In the rows, 100 means zero.
Each path below is one point turned by a fixed rotation once a step. After each direction that follows a path, write how fast that rotation turns it, in degrees a step (0 if it stays still).
Each turn is a multiple of 5 degrees from 10 to 175, or 0.
Each row of a path follows its step; steps can be skipped.
Path 1:
step 2: [87,94,80,92,138,71,92,109,80,134,119,106,93,82,101,72,80,65,87,99,120,77,77,67,84,117,87,84,91,111,73,90,73,111,123,95,54,92,126,92,80,116,111,104,131,101]
step 13: [110,118,120,96,132,77,98,115,120,124,75,105,102,62,109,98,112,73,118,110,130,107,121,86,126,123,71,81,130,108,86,89,89,130,102,112,83,155,72,107,92,89,110,115,81,114]
step 15: [133,112,97,57,83,107,98,87,92,92,64,121,109,104,119,106,152,81,63,114,104,88,110,104,78,106,95,84,84,104,117,91,69,119,75,78,79,109,125,61,81,106,91,88,76,108]
step 16: [125,105,122,80,134,53,75,130,96,120,104,106,111,81,101,92,124,111,118,114,73,77,96,131,112,127,81,97,98,104,88,109,76,84,89,125,62,132,102,128,81,123,91,113,119,93]
step 19: [122,77,97,126,103,76,106,104,119,118,107,80,105,104,100,87,136,71,124,89,85,47,90,88,133,128,88,91,84,96,91,110,117,96,73,131,59,108,94,96,71,94,68,90,79,115]
step 22: [108,128,89,132,99,81,119,110,104,116,124,102,102,92,83,111,105,84,127,83,111,57,118,113,115,107,82,109,113,122,61,87,111,97,96,80,72,122,109,96,39,86,127,103,117,125]
step 26: [114,123,87,103,118,121,81,136,110,89,89,125,112,115,68,101,128,142,94,111,59,84,113,103,98,115,118,96,88,82,101,84,84,84,95,96,111,144,111,78,104,107,151,113,75,108]
step 29: [112,76,64,113,106,104,85,132,107,114,87,81,92,111,79,75,133,56,78,137,80,73,110,97,114,101,93,70,96,97,128,99,70,87,80,96,135,119,118,68,120,97,116,110,91,107]
[95,89,105,108,101,91,108,99,103,96,103,112,104,99,113,100,101,96,94,95,104,94,101,100,100,97,101,103,92,99,109,107,100,94,98,108,104,96,106,110,92,105,106,98,101,110] : 25
[101,92,106,96,89,107,100,102,102,87,103,102,99,100,102,92,103,101,85,103,99,104,100,94,92,97,106,102,97,113,92,96,95,98,103,104,98,100,92,94,96,93,95,113,105,101] : 120
[107,102,109,94,101,96,94,100,93,101,93,96,106,106,106,98,106,92,99,111,112,97,108,105,100,95,104,96,103,105,97,103,101,86,109,105,94,97,95,103,106,100,101,90,94,95] : 20
[88,99,99,100,109,106,97,100,95,103,97,103,99,82,101,92,109,107,99,96,104,105,85,93,105,91,99,102,106,104,99,102,97,95,102,98,94,103,95,108,106,102,96,95,100,104] : 100
[94,105,102,101,106,101,103,99,106,95,91,102,96,93,98,103,105,107,95,98,91,93,106,99,97,113,107,98,96,98,91,112,111,100,107,104,105,90,95,93,99,103,91,91,98,101] : 160
[110,93,93,104,94,95,91,103,106,99,107,94,103,95,98,100,96,102,98,100,100,103,91,105,92,105,109,97,104,98,91,99,100,101,110,98,99,99,108,105,106,96,105,92,95,118] : 125
Path 2:
step 2: [128,119,83,141,76,72,90,147,85,88,119,87,57,96,130,114,126,106,134,87,81,85,94,97,139,99,99,84,112,117,67,103,93,105,66,123,113,126,94,85,132,101,96,118,117,82]
step 3: [127,102,103,69,80,75,94,143,98,97,97,131,116,95,88,118,145,101,119,120,99,93,110,116,143,99,79,78,89,88,76,107,132,66,96,109,106,117,111,71,139,145,106,85,106,72]
step 4: [106,120,77,82,117,64,108,149,91,75,101,71,109,105,105,117,122,112,109,91,108,55,78,136,112,71,129,98,127,96,85,94,119,103,79,93,83,141,129,58,91,126,117,114,107,94]
step 10: [98,89,49,96,93,58,135,108,104,89,103,85,123,98,54,129,80,142,101,117,86,71,128,100,105,104,86,95,114,109,108,73,98,89,79,106,83,96,142,111,140,109,129,74,94,88]
step 12: [111,110,81,60,78,78,87,74,110,67,130,110,106,71,89,120,104,97,145,98,65,76,121,105,105,130,66,94,102,137,85,120,109,82,52,100,125,105,123,110,136,102,107,92,100,91]
step 15: [112,105,97,69,86,95,106,137,117,91,97,74,120,97,55,83,127,90,109,126,105,69,115,112,119,90,80,85,126,72,75,79,93,79,70,115,146,104,125,76,131,99,114,110,76,58]
step 24: [109,104,75,84,84,110,102,140,98,70,90,81,124,85,66,111,105,91,135,95,66,92,119,117,138,129,111,107,119,125,90,147,121,83,59,91,102,104,135,107,91,96,143,99,76,92]
step 29: [106,100,95,79,109,84,99,109,118,52,118,108,88,122,94,135,106,78,142,99,87,75,80,119,158,96,121,111,150,105,93,105,79,101,67,108,132,119,112,108,129,87,75,98,81,99]
[95,105,99,95,106,103,102,111,106,97,89,109,101,104,106,104,107,107,99,101,103,99,91,112,110,107,104,104,93,99,105,110,98,100,99,103,91,100,99,101,99,95,97,96,86,92] : 70
[94,103,108,99,95,99,98,91,89,96,86,105,105,95,102,100,98,101,97,99,96,87,99,92,107,93,93,100,99,98,100,109,102,110,97,100,101,101,107,101,96,109,87,102,108,93] : 80
[94,105,92,102,106,96,94,97,104,98,98,97,102,98,94,97,95,97,92,104,96,94,90,100,85,103,99,93,104,105,104,92,98,94,112,95,96,108,106,99,104,104,93,104,94,87] : 65
[101,100,104,105,92,108,104,101,100,91,96,101,96,111,106,99,93,99,100,102,98,100,103,92,86,108,101,104,95,112,93,107,109,94,91,97,106,106,96,97,97,101,94,99,88,103] : 60
[100,102,103,93,102,112,99,98,97,98,105,87,113,105,95,92,96,109,111,96,101,100,104,114,94,100,103,96,99,103,95,99,101,108,96,105,92,96,108,101,102,108,96,104,97,100] : 125
[87,93,96,114,110,94,109,98,96,100,106,106,102,104,109,97,96,99,108,103,94,103,105,108,107,90,95,99,99,104,92,96,96,101,103,95,104,97,102,93,93,99,97,98,93,97] : 120
Path 3:
step 0: [100,119,101,84,92,99,131,99,108,113,137,88,102,81,140,79,81,88,107,65,118,84,125,118,117,92,79,104,49,113,73,80,73,81,96,68,93,82,96,94,80,129,126,111,107,99]
step 4: [104,120,106,95,95,106,54,102,112,129,142,89,64,74,125,92,96,102,116,121,125,97,87,119,108,117,89,107,89,131,111,99,99,95,78,99,124,83,104,92,53,108,143,88,74,121]
step 6: [126,88,116,123,95,95,68,121,107,75,98,121,82,104,130,77,125,105,67,85,103,150,116,109,119,114,106,51,86,84,113,90,101,125,75,117,105,124,94,87,102,85,108,107,137,94]
step 9: [104,86,118,83,61,111,80,85,83,103,125,91,108,91,95,63,74,129,84,67,118,142,87,115,105,98,76,69,66,88,101,76,95,102,118,89,72,87,91,129,107,89,100,119,130,118]
step 17: [119,79,102,119,107,107,96,98,111,123,71,120,86,113,139,93,81,80,89,111,92,87,92,137,58,128,105,107,62,98,76,79,135,97,107,96,105,66,99,89,81,138,115,125,79,107]
step 18: [132,61,119,93,96,113,107,87,85,100,86,99,44,75,91,100,109,101,61,59,74,111,89,111,82,115,80,101,79,75,91,103,122,93,73,97,60,78,91,92,107,97,122,88,106,113]
step 23: [134,107,141,93,73,90,125,141,114,87,109,100,97,126,103,104,98,71,112,108,124,106,76,109,106,118,94,82,99,129,141,101,62,103,73,106,86,105,107,88,105,78,148,91,90,88]
step 26: [93,91,136,112,61,67,75,133,107,94,108,100,112,133,134,100,92,97,142,99,83,100,92,137,108,129,81,67,106,86,105,77,111,132,90,81,101,77,102,98,88,118,116,115,112,119]
[99,95,99,102,97,92,103,88,112,100,101,98,99,90,92,93,104,108,98,88,103,98,113,98,112,98,107,95,94,97,95,98,98,100,97,101,108,104,97,108,105,102,107,101,109,98] : 115
[100,103,100,102,109,100,101,101,101,97,102,94,104,105,90,107,98,97,91,90,91,97,105,112,97,98,102,114,92,102,100,89,107,100,113,95,100,110,98,93,99,100,105,93,98,102] : 20
[89,95,109,97,98,100,114,100,106,93,100,102,105,102,95,104,91,97,102,101,93,85,104,102,95,111,104,94,108,101,101,102,106,104,90,104,91,97,104,101,105,101,105,97,97,103] : 10
[109,98,107,88,94,102,104,110,111,94,106,92,96,100,94,104,102,109,93,101,108,102,105,93,101,98,90,106,98,111,102,103,104,94,100,97,92,97,104,104,93,101,95,99,105,107] : 155
[111,96,101,101,97,98,104,106,97,85,94,96,96,95,92,95,95,98,110,108,101,109,95,106,107,99,102,103,98,85,98,95,105,98,92,96,95,101,102,90,108,95,101,97,106,99] : 85
[99,108,95,104,99,104,95,98,105,103,111,102,96,104,95,99,95,112,110,100,101,95,104,107,100,111,106,106,90,98,94,101,101,98,96,97,95,91,104,99,96,95,87,103,92,88] : 85
[97,111,106,90,106,109,100,100,101,97,93,100,101,93,104,100,103,110,109,108,97,95,98,101,101,100,97,94,92,101,100,101,104,93,110,113,105,104,104,97,105,109,102,90,104,93] : 85
Path 4:
step 3: [107,66,117,122,118,96,115,122,78,121,108,111,119,88,138,99,109,110,130,84,94,88,106,84,81,111,91,107,93,95,155,84,85,62,109,136,70,112,90,94,115,119,137,71,100,115]
step 6: [104,84,106,90,134,106,83,82,106,129,131,88,114,126,89,107,60,63,107,75,87,93,88,73,91,72,73,92,124,125,70,76,114,63,103,99,115,98,106,84,106,96,57,95,76,114]
step 7: [97,90,96,74,132,130,82,89,104,76,76,125,115,101,97,67,89,88,74,83,90,69,73,113,101,88,83,93,131,101,121,73,79,114,73,74,105,71,123,49,113,110,81,91,98,84]
step 11: [142,77,96,114,106,67,140,88,87,82,119,116,102,104,98,106,129,93,141,102,80,76,94,103,102,91,89,129,97,91,113,132,89,78,108,110,122,119,101,85,132,74,80,90,51,117]
step 15: [93,82,124,108,124,124,89,97,83,95,98,82,59,97,124,78,94,96,99,95,99,87,119,92,80,116,103,117,119,69,116,57,95,63,96,64,65,94,119,64,96,105,144,82,91,109]
step 21: [117,91,111,96,70,95,115,119,74,113,110,120,98,140,112,86,110,103,100,102,104,79,94,108,87,107,131,113,70,111,147,76,110,94,58,141,90,117,90,113,66,124,88,112,62,105]
step 22: [121,61,122,88,124,84,95,102,77,109,84,54,86,104,128,72,87,102,112,88,101,59,120,83,124,115,111,105,64,69,106,111,80,89,98,121,78,96,123,115,80,74,100,113,77,127]
step 29: [116,98,79,67,122,105,88,118,94,65,66,95,89,114,101,69,107,77,103,92,78,64,113,96,97,94,110,114,81,86,131,101,72,93,99,135,136,125,74,113,102,77,54,94,81,83]
[91,93,98,115,103,94,94,98,100,98,111,97,94,101,105,93,90,106,92,105,108,99,94,111,97,100,104,101,98,99,106,94,97,105,97,108,105,99,91,97,102,97,111,104,100,103] : 60
[89,101,103,108,102,104,113,97,94,110,102,99,101,102,94,92,103,92,107,97,98,103,104,99,103,82,104,105,98,108,101,104,99,104,92,96,109,111,96,101,97,103,99,100,97,99] : 145
[89,107,100,106,96,109,105,97,94,91,93,104,95,99,86,91,97,103,95,110,97,101,108,106,103,107,96,107,106,99,102,89,100,98,100,101,94,92,102,108,101,104,91,96,95,101] : 135
[99,101,93,100,108,99,101,109,100,94,103,106,107,95,98,88,112,100,95,98,103,105,97,97,86,95,88,97,99,91,106,100,109,101,106,101,106,102,105,103,87,99,104,101,95,101] : 85
[104,93,101,101,99,100,89,99,98,96,103,95,89,100,97,98,101,100,104,101,96,99,113,104,109,92,97,95,104,97,96,105,118,97,109,101,103,101,91,92,97,93,96,92,96,103] : 155
[105,102,100,100,115,103,98,89,101,90,100,106,103,106,97,103,95,93,114,103,104,97,104,101,103,97,101,89,100,95,104,101,96,103,101,101,109,90,99,107,99,105,97,113,103,109] : 65
[106,104,92,104,102,115,99,94,95,101,101,91,110,103,110,98,89,103,93,99,97,94,100,108,103,99,105,104,99,92,104,111,105,104,108,94,101,102,107,107,99,105,102,95,97,90] : 145
